Where one turn sends some rows of the set: a few examples, then the rows asked:
fot: [-34 -36 -10  18   1  16  15  16 -31  36  29 -29  -9  43  28 -24 -41 -36
  33   0  26 -23   2  11  -4  25 -15  11  12 -36   8 -11   0 -24]
migev: [  7 -17  29 -17 -25  12 -19  16 -23   9 -22  -2  43   5 -10  16   9 -25
 -15  27 -19  63  18  31 -49  -9  24  -1   3 -30 -29  36   1  11]
batug: [ 49   2  -5  30  21  -2   2 -30   1  14  39  -1 -23 -36 -47   7 -27  10
 -28  25 -10  -8   6  16  -3  14  16 -17 -24  13 -46 -24 -50 -41]
Bibom: [ 12  24 -23   7  36  31   8 -49 -11  33  31  -6 -14 -40 -37 -12 -33  16
 -41  38 -11 -17  31  20  -5  23  -5 -12   7  11 -43 -43 -27  -1]
Kozu: [-35  36 -33  18  27   1  -9   8 -14  -1 -18   3 -18  13 -52   0  13  12
 -17   5  49  20 -32 -26  23 -30   4 -25   2  30 -37 -10   9 -18]
lukal: [ 18  14  23  19  59 -19  -9  36   5   1   4 -52  52  23 -18  -2 -11  31
 -21   9  30  34 -16   9  15   9  -2 -15  19   2  -7  16  20  53]
kuga: [-29  48 -16  32  15   6 -25   0 -14   7 -22 -10  -6  -3 -51  -9  -2  -6
   7  17  46  38 -31 -20  19 -47   5 -24  11  27 -30 -11   6 -21]
Mefen: [ 16 -28   2 -35  19  13  -7  10 -40  13 -29  18  55  -8  -7   7   3   7
 -16  29 -39  47  27  -6 -15 -16   7  11  15 -59 -44  33   6  -8]
Gono: [-27  27 -10  11  11   9 -13  14  -9 -12   1  26   6  16 -40  -4  13   8
  -6  14  53  15 -49 -27  33 -38  -1 -23  10  33 -30  -1  -9 -15]
Goti: [ 20 -15   2 -34 -16  -9 -24   4 -23  15 -22 -23  42 -10  -6  -4   0   4
 -23  12 -21  66  17  16 -28   2  24  22   8 -55 -44  50 -13   6]
buke: [  6  29  34  19  51 -21   7  37   3   0   9 -48  45  11 -11  -1 -32  25
 -22  16  38  30 -23  -3  17  23  -7  10  32   5 -26  12   8  47]
Vuf: [ 14   9  -5  -9 -10  19 -24   4 -19  15   0   6  50 -17  12  21  14  -5
 -26  24 -21  60  47  26 -21  -2  12  17  21 -52 -41  43 -14   3]
Bazov: [ 38 -11  -1  25  29  -4   5 -31 -12  24  40 -18 -25 -50 -58   0 -38  -2
 -19  40 -19 -12   8  20  -4  21   2 -26  -5 -27 -37 -10 -48 -41]
babo: [ -9  35 -19  27  24   2 -10   6  -8  -1   5  10   6   2 -44  -4   9  21
  -5   5  61  17 -30 -36  22 -38   1 -10  -2  46 -27  13  14   0]
vurav: [  5   3  15 -26  20  -8  -1  -9 -34   8 -29 -15  17  -5 -17  14   8 -12
  -3  42 -26  79  27  20 -26  -2  24  -2  31 -44  -6  56 -27   6]
des: [ 23   9   1  -3  47  25 -10 -46   8  30  21  -5 -19 -23 -38  12 -31   4
 -24  35  12 -23  15  25  17   7   6 -20 -19  23 -39 -28 -63 -20]
goz: [ -5   3   0 -31 -32  -4 -15  22 -43  13   8 -11  28   6   6  20   5 -15
 -46  20 -41  67  29   9 -30 -21  15  10  19 -31 -32  28  -5  -9]
vab: [-38 -24 -30   8 -19  -9  38  15 -39  24   2 -18 -19  40  27 -12 -31 -18
  55   8  10 -28   3   4  -6  19  -8 -14 -12 -21  20  -4  10 -19]
Tuz: [-49 -41 -24   8 -21  19   2  18 -32  17  -4 -10 -11  15  32 -18 -48 -31
  21   6  33 -26  12  19 -32  25  12 -11 -10 -20  -5 -34  16 -10]
Suru: [-63 -27 -11  -5  -8  22  12   8 -35  23  26 -22  27  31  26 -26 -41 -24
  30   3   4 -40  -7   1   1  -5 -23  -3  -5 -19  19 -22  -8 -16]
duza: [  9  11  22   9  44 -11 -21  24  14 -11   1 -56  58  34 -20  -4 -37  30
 -30   1  35  36  -6   5  23  30 -10   5  11  12  -3   4   1  41]
lagi: [ 15 -37 -10 -18 -12  -1  -1  12 -22  -9   9   8  24 -13  -2  16  -1 -23
 -23  25 -22  54  27  12 -13   7  58  -4  16 -54 -39  54 -16  -7]
Funo: [-32  38 -21  29  10  -2 -12 -16  -7 -17 -11  -2  -3   2 -37  10  10   7
  -9  -4  66  23 -24 -36  30 -37  -3 -14  12  32 -17  13  -4  -8]
fetu: [-41 -57   2  -2  -3  14   6 -16 -17  23   6 -36  -6   0   9 -13 -52 -27
  34  18  19 -32  19   3 -17  23 -19  10 -25 -17  28   5  26 -21]
Logip: [ 28  15  -6  16  39  21   7 -38   3  22  47 -15   9 -31 -30  18 -26  10
  -8   6   6 -26  35  17  10  11 -10 -39  -1   3 -39 -45 -49 -35]
vorun: [ 31   0 -13  19  33   2 -15 -34  -6  13  42 -15   9 -23 -29   6 -39  28
 -37  23 -19  -6  34  16  28   3  -2   2  -9   8 -21 -37 -71 -39]
luvi: [  7  23 -43  12  16 -37 -12  19 -24 -24   4  -7 -15   6  20 -22   1  33
 -10  22   0   7   6 -34  38   7 -14 -26 -41 -34  19  26   3  53]
nas: [-45 -42  -7  23  -5  13   5  -7 -14  20  19 -31  -1  19  26 -22 -36 -14
  46   7  11 -40  -7  -3  -6  29  -2   5 -34 -27  34   6   8 -15]
gir: [ 16  35 -15  23  12 -43 -15  21 -23 -23 -10   2  -2   7  25   3  -7  29
 -21   9  15  -4 -11 -29  23  -8 -27 -45 -29 -42  22  18  -9  49]
tos: [ 17 -15   6   5  28  20   5 -43  -1  33  17 -13  15 -45 -48  19 -41  29
 -12  43   5 -25  29  -7  -4  30  27 -19 -24 -10 -18 -35 -56 -22]
muv: [-46 -27 -29   0 -10  12  18  21 -20  28  16 -13   7  19  48   0 -23 -10
  31 -15  17 -34  10  -7 -17   8 -20   4  -6 -37   6  -1  30 -34]
mil: [ 15  26  41   6  43   2   8  34  13  19   5 -35  50  28 -20 -13 -53  39
 -12  24  24  34 -11   7  26  14   4  13  14  -4   5  25  11  41]
nuzep: [ 18   5   9   3  21  25  19 -38  12  30  20   2  -5 -22 -41  -5 -44  15
 -26  28  21 -19  28  23   4  30   5  -3 -21  -3 -39 -50 -64 -21]
Rali: [  4  41 -28  40  11 -30 -27   5 -30  -9   5  -2  -5   9  18  -3  -5  35
  -8   8  10   3 -17 -25  28  -5  -8 -41 -31 -29  21  25  17  55]
fanem: [-35 -44 -30   3   9  27  12   2 -35  12  19 -24 -29  41  21 -20 -35 -12
  35 -19  15 -10  35  -1   6  11  -8 -21  12 -30  22  -4  20 -24]
rediv: [-51 -17 -18 -10  12   5  14  -3 -30  19   2   6 -37  24  42 -34 -59 -15
  22  -3  17 -21 -24  15  -7  16  -4  10  -4 -29  12  24  13 -11]
ren: [ 13 -25   0 -31  -7  -9   3  -3  -6   2 -25  -9  35 -14  -2  26   5 -20
 -27  28 -36  61  40   4 -18   7  25  18 -10 -59 -41  35 -21   1]
peb: [  7 -23  10 -32 -23   1 -13 -15 -29  11 -12  -2  40 -14  -4  21  24 -31
  -9  24 -27  64  27  -8 -15 -22  13  13  15 -40 -38  38  -7 -12]
befa: [ 13 -28  20 -13 -35  15 -11   5 -35   8 -24  32  20  -3 -16  12 -19 -23
 -18  30 -16  54  25  49 -32 -11  14   0  13 -40 -28  40   4  -6]
pemo: [ -1  41 -35  25  -3 -40 -18  20 -25 -14  10 -19 -14  -1  14   6  -4  30
 -13  25 -18  12 -17 -45  20   9 -17 -36 -28 -27  16  17  -3  51]
funop: [ 36   5  -2 -10  45 -11  13 -42 -10  11  -6 -10 -14 -39 -49 -16 -53  22
 -10   8  12  -8  19   9 -17   4 -16 -18 -19  22 -29 -40 -50 -26]
nefe: [ 43   3  -7  11  14   8   5 -45   4  37  22   6  -8 -32 -29  17 -41  19
 -45  20 -16 -24  26  20   2  12 -15 -15 -20  -3 -24 -45 -55  -9]
Gofe: [ 23  24 -42  11  13 -44  -8  11  -4 -24   1 -10 -17  -2  20 -19 -14   7
 -23  14  -7   2  -4 -24  29 -17 -17 -43 -48 -26  27  25  11  34]
Vezes: [-56 -33 -13   3 -19  14  18  11 -28  19   8 -18 -34  27  32 -13 -30 -38
  47   1  20  -9   3  -2  -5  18   7 -10  -7 -46 -11 -16   0 -25]
Vuku: [  1  20  36  -5  50   5  -2  24   2   6  -4 -42  53  28 -30  -5 -36  41
 -10   5  24  38  -8   5  29  19   4  -7  18  -1 -22   7   7  62]

nas goes to migev
Bibom goes to fanem
ren goes to nuzep
And these:
Goti goes to des
lagi goes to tos
Vuku goes to Kozu
peb goes to nefe
funop goes to rediv
fetu goes to befa
kuga goes to Gofe
pemo goes to duza
goz goes to vorun
muv goes to Vuf
Funo goes to gir
babo goes to Rali

